[[-31  50   1 -39]
 [  0 -46  24  -1]
 [-29 -11 -41  -7]
 [-15  35 -34  -6]]
|
[-31 -46 -41  -6]

[[-24  24  -9 -63   4]
 [ 17 -14  57 -31  53]
 [-27  31 -36 -14   4]
 [-18  56 -53  40  17]]
|
[-24 -14 -36  40]

[[-4  2  1 -5]
 [55  5 -6  1]]
|
[-4  5]

[[-1  3 19 53 29]
 [35 50 12  0  0]]
|
[-1 50]

[[ 25 -32   3]
 [ -2 -56 -37]
 [-26   9  17]
 [-23   1  14]]
|
[ 25 -56  17]

[[ 34 -10]
 [ -6 -39]
 [ 14 -21]
 [ -8  61]
 [ 35  39]]
|
[ 34 -39]

[[ 31   9 -10]
 [ 52  48 -13]]
|
[31 48]
---
[[ 45 -40 -44]
 [-14 -16 -38]]
|
[ 45 -16]

[[ -5   4  -9 -49]
 [-27 -37  21  -8]
 [  2 -26  37 -21]
 [-34 -12 -35  -4]
 [  6 -11  39 -28]]
|
[ -5 -37  37  -4]

[[-37 -12]
 [-46   7]
 [-37  15]
 [-16  40]
 [ 36  38]]
|
[-37   7]

[[ 29 -24  46  12  49]
 [ 11  32  -9 -20  17]
 [ 14  25   4 -24  30]
 [ 14  25   4 -25  30]
 [ 12  17  19  54  -7]]
|
[ 29  32   4 -25  -7]

[[ 29  -3 -36 -26]
 [-24   2  42  51]
 [ 28  -3 -35 -24]
 [-26 -11  17  38]
 [-27  -8  25  43]]
|
[ 29   2 -35  38]

[[-47 -48 -37]
 [  4  16 -32]]
|
[-47  16]

[[-48 -10 -37  10]
 [-56   0 -30   1]]
|
[-48   0]
